(in the rows, 128 means zero)
One turn sends every row of this set to another row. A few are shown first. Where does it send the rows asked after them?
dataz: [150 133 125  96 102 138 136 132 120 130 154 115 151 113  95 129 133  87
 131  87 114 123 115 125 143 118 131 173 138 112 151 174 164 132 151]
sini: [128 149 114 122 152 148  93  96 125 111 116 135 111 148 141 100 133 125
 121 108 136 138 119 166 127 131 102  97 119 122 126 184 153 100 124]
sumu: [115 101  92 131 141 146  94 140 141 152 156 130 147 160 106 168 138 136
 143 138 101 116 156 154 108 143  98 119 108 124 131 138 120 122 150]
Zeviv: [150 130 161 158 140 100 129 135 121 120  84 128  91 134 120 133 145 123
 128  98 139 120 108 107 129 157 114 117 126 158 138 151 129 123 150]
Fufik: [152 138 121  95 104 131 134 138 126 128 150 114 149 107 102 122 119  90
 126  80 118 117 118 130 145 123 135 177 128 110 154 166 158 131 162]
Tem: [131 152 114 124 154 147  93  97 126 115 115 135 112 143 142  95 131 124
 120 105 140 136 118 166 131 136 103  94 120 121 127 181 150 101 124]
busu: [133 151 112 120 152 143  92  99 129 112 114 133 111 142 145  94 127 125
 120 103 138 136 119 168 132 139 102  97 113 119 125 179 149  99 126]
bot: [134 127 132 132 106 117 111  96 122 128 132 131 112 127 161 122 142 129
 141 133 115 145  88  75 108 111 171 133  93 127 107 136 149 108  96]
lerip: [148 121  82 123 149 154 111 146 143 163 157 130 174 133 108 134 137 118
 118 138 122 100 168 150 127 158 116 116 116 111 137 104 107 144 131]
semif: [159 132 122 127 115 124 124  96 134 155 110 146 132 106 175 106 124 127
 124 121 152 135 105  94 136 132 193 138 110 140 106 114 128 119 101]
dige: [139 128 164 165 137 103 128 132 116 120  89 127  92 137 119 138 151 124
 127 101 137 122 110 106 123 148 115 119 131 160 142 158 134 123 146]
fatef: [137 125  92 147 156 148  94 145 141 178 145 141 152 137 112 146 122 130
 136 123 136 101 156 156 136 164 113  98 120 119 135 120 108 132 152]
movat: [139 111 123 128 118 142 122 122 128 122 134 110 187 116 134 138 156  96
  98 113 136  97 159 126 111 122 169 151 116 142 169  94 138 162 119]
lom: [140 112  78 110 146 148 110 146 147 148 156 126 169 141 110 141 131 122
 115 141 107 103 170 153 116 152 114 130 102 113 136 105 108 137 142]
bipug: [148 122 118 116 100 106 120 102 143 134 113 130 125 109 179 107 118 140
 126 114 127 137 112 103 118 129 184 158  85 137 109 114 126 107 109]
rufup: [141 138 133 141 121 128 114  94 116 144 126 144 118 121 163 119 136 121
 134 134 140 139  86  71 124 117 183 121 108 128 108 130 148 116  97]
ses: [152  96 117  95 130 147 128 122 136 109 126 122 184 139 127 152 152  87
 101 127 128 103 144 117 115 126 165 154 107 145 150  92 142 161 126]
gafem: [118 114  97 149 153 160  97 135 130 174 154 144 153 153 105 165 142 127
 140 139 127 111 155 148 122 144 110 101 132 127 134 138 121 133 141]
keku: [165 111 127 124 106 132 121 132 139 127 136  99 186 106 127 121 166  95
 120 104 123 102 156 127 120 138 149 140 112 133 158  88 131 162 100]
mus: [135 111 124 122  90 117 121  92 134 131 124 129 128 121 168 123 146 136
 136 128 113 151 113  95 105 109 174 158  98 142 107 133 137 108  92]
Timu: [159 144 121  96 113 138 137 136 122 137 146 123 152 107 101 121 117  85
 122  82 133 113 114 127 155 127 141 169 137 111 153 163 158 135 162]
Ret: [130 147 113 118 150 144  92  98 129 108 116 132 110 146 143  98 129 127
 122 106 133 137 118 168 127 134 101  99 113 122 125 182 151  98 126]
kan: [123 108  82 121 141 157 111 139 138 148 164 126 172 147 107 151 144 122
 115 147 105 107 174 150 106 137 115 132 111 116 142 118 115 139 136]
Fis: [130 117  86 133 145 162 112 139 133 164 164 129 175 138 105 144 150 118
 118 144 119 105 173 147 117 142 116 117 125 115 143 116 113 146 126]
dogu: [141 135 127 129 105 104 108 105 132 125 126 125 110 114 171 109 121 136
 135 119 118 135  93  86 111 123 174 140  77 122 110 122 139 103 110]
ragud: [135 124 161 156 137 100 128 132 118 110  88 126  89 141 121 143 147 127
 125 103 130 122 110 107 117 146 115 128 122 161 140 159 134 119 155]
rere: [133 114  87 129 146 133  92 150 152 156 148 128 145 144 114 148 116 139
 141 122 110 106 156 162 120 163 103 116  96 117 131 119 107 121 160]
tafo: [156 139 124  98 112 145 138 132 117 138 150 125 154 113  95 129 131  81
 129  90 129 120 112 121 154 121 137 165 146 113 149 171 164 137 152]
Til: [145 125 159 151 140  97 128 136 124 110  84 126  88 138 122 137 139 126
 125 100 132 120 107 108 124 155 115 126 117 158 137 150 130 119 157]
mepe: [179  97 120  92 119 136 127 132 147 114 128 111 183 128 121 135 162  87
 122 118 114 108 141 118 124 144 145 143 105 136 138  87 135 160 107]
kifo: [149 146 127 137 119 114 111 104 127 142 121 138 114 109 172 105 116 129
 127 120 143 129  89  82 127 130 186 126  92 123 112 117 138 112 111]
zet: [144 121 129 133 106 133 126  87 124 154 120 145 134 119 163 121 153 124
 134 134 138 148 106  86 124 114 184 138 123 144 105 132 140 120  83]

ses -> movat
sini -> Tem
fatef -> rere
And these:
dataz -> tafo
rufup -> kifo
Til -> ragud
lom -> kan
zet -> semif

One turn sends every row of this set to another row. A few are shown first. Where does it send the rows asked after them?
ziv: [103 122 128 140 106 133 107 134 143 134 156 115 126 164 121 155  89 158]
seg: [138  92 118 134 135 142 146 101  99 158 132 113 101 150 103 114 121 137]
tenu: [109 146 126 125 151 118 126 108 114 134  80 134 149 110 107 171 139 124]
rek: [102 117 159 119 126 189 119 108 154 146 127 129 143 123 126 136 119 132]
Sotod: [118 146 129 139 155 130 119 112 110 113  79 118 153 103 108 147 132 138]
virof: [124 128 136 136 103 139 150 125 136 145 101 109 152 147 133  85 149 103]
bego: [109 152 111 112 127 125 154 136 131  94 131 162 164 157 130 141 111 156]
timop: [138 115 138  98 103 104 146 123 120 106 151 159 142 103 136 113  95 125]
duduf: [151 106  98 149 126 136 139 136 112 144 142 145 102 115 119 164 166 125]
Laz: [107 131 121 131  96 143 148 125 109 156 119 107 141 138 134  86 152 105]
zum: [ 88 157 108 120 116 127 138 125 124  99 133 157 160 143 136 145 145 159]
sem: [114 138 132 151 120 134 113 126 128 152 166 103 128 156 141 156  93 150]
toz: [122 122 132 119 102 149 141 126 122 155 111 116 149 138 121  76 137  98]
fen: [106 132 136 117 141 191 114 114 137 145 105 140 149 135 125 135 111 114]
gor: [145 118 120  98 149  99 138 156 141 115 127 119 129 130 132 175 135  98]
vogo: [137 106 153  88 110  92 150 130 130 113 139 147 144 101 129 125 111 147]
Lurif: [133 119 140  96  97  89 144 134 139 124 144 154 139 100 141 126  93 135]
lav: [139  91 107 139 113 139 138 135 128 144 153 142 115 105 135 167 174 125]
Fiva: [145  98  99 151 101 111 154 142 134 154 105 134 143 103 158 123 111 116]
sopon: [102 125 128 108 131 188 123 113 154 139 105 143 145 108 112 135 121 122]
gadu: [120 151 135 144 109 150 111 125 136 140 162 105 134 157 115 148  93 148]
vafor: [136  95 104 133 118 147 139 102 103 144 128 114  92 163 119 125 117 142]
Dupo: [137 145 139  89 130  96 133 158 123 119 139 109 129 121 133 161 134  98]
bedo: [145 108 147  82 109 109 132 120 121 116 147 155 153 116 142 123 106 151]
Fome: [ 99 144 128 123 157 109 121 116 130 117  86 128 154 122 103 156 149 119]
Mulus: [155 110  98 154  91 106 138 130 139 162 103 133 162 114 137 122 110 123]
zuvut: [150 106  97 136 139 148 139 153 127 152 157 141 114 119 123 159 166 133]
Lanag: [ 94 155 115 110 125 118 139 137 135 101 132 163 151 159 133 142 138 158]
Dof: [136 130 127 113 140 110 134 177 137 120 129 110 116 125 119 164 135  91]
bure: [110 157 112 113 116 113 151 126 130 108 146 173 153 162 144 134 133 147]
gamod: [160 110 106 168 101 113 136 146 125 150 127 130 157  91 142 135 116 122]
zedi: [117 123 113 120  88 136 149 124 126 137 118  92 160 136 137  92 149 105]
pimit: [124  89 130 139 135 131 140 103  98 143 134 126  93 162 107 131 111 142]
Gipal: [111 136 129 148 113 149 124 131 147 139 165 129 135 167 112 155  99 162]
Bavos: [113 144 133 138 162 113 110 119 118 121  95 135 169 118 105 155 138 138]
sen: [138  88 122 135 129 128 140 101  95 149 128 107 115 152 106 108 136 149]
ruzu: [137 137 134  99 123  96 137 164 136 119 121 117 128 119 130 173 132  93]
nibo: [153 101  94 159  94 102 139 137 120 154 121 137 149 103 138 131 110 116]
puvu: [105 126 143 123 131 191 119 106 158 138 119 142 146 129 120 123 118 129]
koz: [134  99 120 140 132 150 152 153 117 135 147 140 124 114 136 172 174 130]

duduf -> Fome
Mulus -> bure
lav -> Bavos
And these:
gamod -> zum
ruzu -> puvu
gor -> fen
virof -> timop
sem -> koz

